(in the rows, 128 means zero)
Each path below is one point turned by a fixed rotation once a step. After each direction that follows a path, write how fast that rotation turns it, in deg/step (0 if it stays still).
Each turn is a multiple of 5 degrees from 10 to 175, or 0.
Each row of a path follows its step; steps can be skipped.
path 1
step 0: [127 144 130 124 124 144 141 119 116 132 124 128 129 137 109 125 126 128
 112 127 118 128 129 123 113 131 135 134 132 145 143]
step 1: [125 124 131 139 122 127 112 124 126 121 135 146 138 124 141 122 126 132
 132 138 133 117 122 117 104 134 129 131 133 127 148]
step 2: [129 124 138 127 137 137 129 137 114 129 126 149 117 146 123 130 138 135
 129 143 113 116 120 127 137 118 132 117 133 124 130]
step 3: [135 123 134 126 138 130 126 115 113 126 133 122 129 125 126 120 137 121
 139 125 105 144 137 123 106 116 129 131 124 132 135]
step 4: [117 121 130 124 122 144 112 129 131 129 144 146 143 125 131 108 130 121
 132 131 127 126 123 117 139 123 133 129 111 129 125]
step 5: [123 119 145 129 136 136 135 137 121 130 137 124 126 138 115 143 134 125
 141 132 125 115 134 133 130 134 128 132 117 154 132]
step 6: [131 121 132 128 121 120 126 113 129 117 126 137 133 116 131 130 141 120
 133 135 124 148 132 128 137 133 144 137 131 139 150]
step 7: [126 143 128 129 116 125 135 136 129 137 118 137 148 137 131 110 142 122
 132 136 122 116 117 137 132 126 126 119 121 143 132]
step 8: [131 145 140 131 124 145 127 116 119 130 133 138 124 125 121 143 127 115
 121 119 126 119 132 140 113 122 132 130 135 141 142]
step 9: [131 125 139 122 131 115 124 130 125 124 128 154 136 109 133 128 128 134
 141 131 131 124 117 124 116 131 137 116 122 118 145]
Directions:
[129 133 126 124 126 129 130 129 130 128 123 128 128 122 127 128 131 128
 127 126 134 125 125 134 126 130 133 127 131 131 130] -> 40
[127 129 126 130 125 125 131 127 130 127 127 126 132 133 126 129 127 129
 126 130 130 129 129 125 133 134 127 133 131 135 132] -> 55
path 2
step 0: [121 135 138 123 126 143 135 136 136 140 126 138 134 128 130 112 129 120
 143 129 131 147 128 123 119 131 125 123 137 133 130]
step 1: [139 124 124 128 116 134 137 118 137 123 116 131 139 121 139 141 133 130
 125 125 137 136 125 124 137 139 124 125 146 130 134]
step 2: [123 132 137 133 122 121 113 119 129 135 109 117 133 121 124 125 125 130
 123 115 124 119 135 123 134 132 133 140 127 138 144]
step 3: [126 128 132 120 107 122 130 116 128 131 142 127 122 127 114 121 114 130
 142 114 124 127 129 131 119 131 126 122 124 118 135]
step 4: [128 117 133 139 121 120 127 141 130 113 137 147 127 129 116 129 135 129
 133 120 122 143 128 126 131 133 122 123 134 143 128]
step 5: [118 116 126 128 130 124 121 120 130 120 111 133 128 140 132 113 140 125
 123 125 136 137 120 146 136 129 124 137 132 122 133]
step 6: [116 137 117 125 132 117 118 108 119 137 130 123 126 121 135 117 129 125
 129 124 142 140 138 118 128 128 123 121 132 134 124]
step 8: [133 134 133 133 145 119 127 120 128 116 135 143 131 126 128 126 124 135
 122 111 117 126 116 132 137 125 140 135 118 130 136]
step 9: [129 130 134 138 132 120 127 118 129 123 139 120 116 135 133 120 140 115
 132 130 114 137 139 137 129 125 120 123 120 110 130]
step 10: [128 135 124 131 129 127 125 142 113 121 140 123 117 128 133 126 134 115
 134 123 139 128 125 126 138 127 119 137 144 128 110]
Directions:
[135 130 128 129 126 128 125 129 125 128 124 125 128 126 132 125 131 129
 128 131 129 132 131 132 137 131 128 126 126 127 128] -> 90
[130 134 125 131 120 127 127 132 130 125 128 133 130 123 127 132 130 124
 126 128 131 127 126 130 127 125 130 126 130 128 124] -> 115
[127 126 131 131 127 126 128 133 129 128 132 127 120 133 123 128 129 128
 129 129 129 130 126 135 130 125 122 129 128 130 126] -> 65
[129 128 128 130 124 128 124 126 123 128 128 125 126 133 128 128 127 125
 129 129 133 127 132 123 128 120 131 130 129 125 132] -> 100
